Where one turn sends some rows of the set: a few examples, then the rows asked:
Q155:  16.8   5.7   0.1   3.8  22.6   3.3  27.0 -12.8  22.5   7.6 -44.4  37.3   9.7   2.5   2.8
Q187:  12.2  -7.3  12.5  15.7 -27.1  26.0  24.0  26.2  29.5   9.3 -16.0  22.2 -26.3  -2.2  48.2
Q540:   7.7  10.1   9.5  33.4 -20.7  11.0   1.7 -19.0  33.8  -5.0 -23.4   5.0  26.5 -13.5  30.2
Q882:  -5.9   5.5  -1.5  -3.5  34.2  14.9  16.2  -5.5  17.3  10.4 -43.2  28.0  -7.7  12.9   8.2
Q150:   8.0   3.2   8.8 -14.9  -1.5   5.6  27.8   2.9   9.2  -5.0   2.6  10.4 -21.2 -15.8  30.8
Q432:  -2.7   6.1  16.1   8.0 -33.9  18.0   6.3  15.6  24.6  17.1 -41.1  35.7 -41.0   0.8  20.5
Q27:  19.1  -9.0  -3.1   4.8  30.0  17.5  35.0  -9.0  25.6   7.3 -29.3  22.2   9.5   1.7  27.3
Q654:  10.2  -2.0   5.5 -18.1  -9.5  10.5  26.6 -13.7  10.3   6.2  -9.2  13.0 -25.1 -20.4  31.2
Q847:  16.0  -3.3  23.6   8.8  34.2   3.6  15.1 -11.4  31.3  -4.7 -38.1  21.8   1.9  -3.2   2.8
Q844:  -0.9  -2.3   0.7  17.1  -8.4  14.9  39.8  33.3  11.6 -23.7 -31.8  27.1 -17.1 -15.4  42.3
Q898:   6.3  -9.8  14.5  10.1 -16.1  38.7   5.5 -14.7  41.2  -1.3 -57.2  21.3  19.9 -27.9  11.5
Q523:   9.1 -20.3   7.1  15.8 -19.3  22.2  35.4   2.4  20.4 -11.2 -48.4  24.2 -21.5 -30.2  43.1
Q387:  13.4  -3.9  17.9  18.8 -24.2   1.5  30.1   6.5  21.3 -18.7 -55.9  37.3 -16.2 -31.5  17.6
Q226: -20.0  10.8  17.9  28.2  -3.4  23.0 -15.1  -8.0  29.3  -7.5 -20.2  -7.3   6.5  -2.7  33.7
Q608:  14.0  -0.7  34.0  24.4  -5.0  29.3   8.8  23.6  19.2   9.1 -26.0  13.5  37.9 -12.8  12.3
Q971:  13.8  -2.4  31.9  21.0 -20.6  14.0  15.5  35.8  33.3  -3.9 -12.1  20.4 -25.7  -5.2  35.1
Q136:  10.1  14.2  19.2  13.8 -37.3   1.3  13.3  24.1  26.3   8.0 -36.2  43.4 -26.6  -1.7  11.8
Q246:  22.0   3.7  34.5  21.6 -30.7   1.1  13.5  25.0  35.1  -2.8 -25.0  31.5 -22.3  -9.3  17.9
Q983:  -2.0  11.6   0.3  26.1 -26.7  16.7  -2.6 -30.5  28.5   7.8 -37.7  10.7  18.1 -10.8  26.8
Q292: -23.2  21.6  17.0  25.0 -10.6  13.8 -21.0 -12.3  26.4  -4.3 -33.6   4.3   4.0  -1.3  15.2
Q393:  -7.9   9.9 -19.8   6.6 -10.6  39.8  23.2  19.6  23.4  -1.4 -38.6  30.5  28.9  -3.3  24.1
Q318:  -6.3  -5.5  10.3  11.4  -5.8  51.1   7.4  17.0   9.2  30.1 -33.3  11.5  22.0  -2.4  28.7
Q911:  13.0 -11.9  21.1  16.8 -10.9  36.5   9.9  -6.4  45.0 -10.0 -46.4  15.7  27.5 -29.8  14.3
Q466:  16.6  12.5  17.2 -13.1 -11.1 -10.5  22.7  -6.6  12.3  -5.3 -11.8  23.4 -16.8 -21.1   8.1
Q216: -11.7  32.2  -5.2  27.8 -16.2   6.9   1.6   3.8  20.8  -7.4 -20.1  15.6  23.6   5.7  22.9
Q535: -18.0  -9.5  15.1   9.2  -8.5  23.5  15.8  10.3  13.9 -12.2 -55.5  22.7 -42.0 -18.8  29.6
Q475:   3.3  14.0  28.2  19.7  -8.3  21.5   3.0  26.5  12.3  12.6 -36.8  25.1  33.3  -4.5  -3.7
Q711: -27.1   9.2  20.1   7.7   7.5  38.0 -10.9  19.4  30.4 -13.7 -46.3  15.1   3.9  -5.9   1.9
Q300:  -1.4  16.6 -11.6  10.9 -10.0  29.0  23.1  25.7  24.6 -10.1 -36.5  32.9  35.2  -5.3  13.6
Q183:   6.4  -8.7  13.9   9.2 -33.8  28.6  14.1   9.5  29.2  20.9 -34.6  26.2 -36.6  -6.5  38.6
Q241: -25.6   0.8  18.7   8.1  11.6  46.1  -6.7  21.6  32.5 -14.4 -37.0   7.0   3.9  -6.9  16.3
Q783:   0.8  -8.9  29.4  19.6   2.0  45.3   4.7  22.7  16.7  15.9 -23.0   2.9  25.4  -8.5  26.7
Q946:  -4.3  -1.2  13.6   9.5 -15.0  44.1   1.9   2.3  10.4  35.4 -50.1  21.8  19.8  -7.4  12.2
Q462:   6.1   1.2   9.5   6.5  42.1  10.9  23.5   9.2  24.0  -6.1 -23.9  18.3   2.9   9.5  16.3
Q361:   6.7 -13.9  10.0   0.8  33.1  23.9  16.4 -21.6  27.3  10.6 -42.4  15.9  -8.3  -1.2  19.2
Q904:  11.5   6.1  24.9 -11.3  -1.3  -3.1  19.7  -0.4  14.6 -10.9  -1.7  10.8 -21.5 -20.5  17.1
Q819: -17.9  22.4 -14.9  22.7 -15.7  21.9   2.3  -2.4  18.1   3.6 -20.9   9.6  17.0   7.3  38.1
Q809:  -9.9   8.8  -5.1   9.6 -18.5   8.6  30.8  21.8   5.8 -12.9 -52.8  42.4 -24.2 -11.7  21.5
Q717:  -1.1   4.7  10.6 -22.2  -8.5   7.8  15.2 -14.9   8.2   6.6 -17.8  16.5 -33.8 -17.0  18.6
Q656:   2.7  17.2   7.1 -19.9 -11.7  -4.3  19.1  -5.5   5.0   2.0 -16.6  25.3 -26.2 -12.8   8.6
Q909:  -7.2   9.1  27.6  12.0 -11.4  31.0  -7.7  11.2  11.1  24.1 -51.4  24.7  19.0  -5.9  -5.8
Q291:  -5.5  -4.9  31.7  19.7  -3.5   7.9  18.8  25.2  20.3 -31.5 -40.7  19.6 -29.2 -22.7  23.0

Q523 moves to -> Q844
Q904 moves to -> Q466
Q898 moves to -> Q393
Where do these go?
Q475 moves to -> Q909
Q155 moves to -> Q882
Q819 moves to -> Q226
Q183 moves to -> Q187

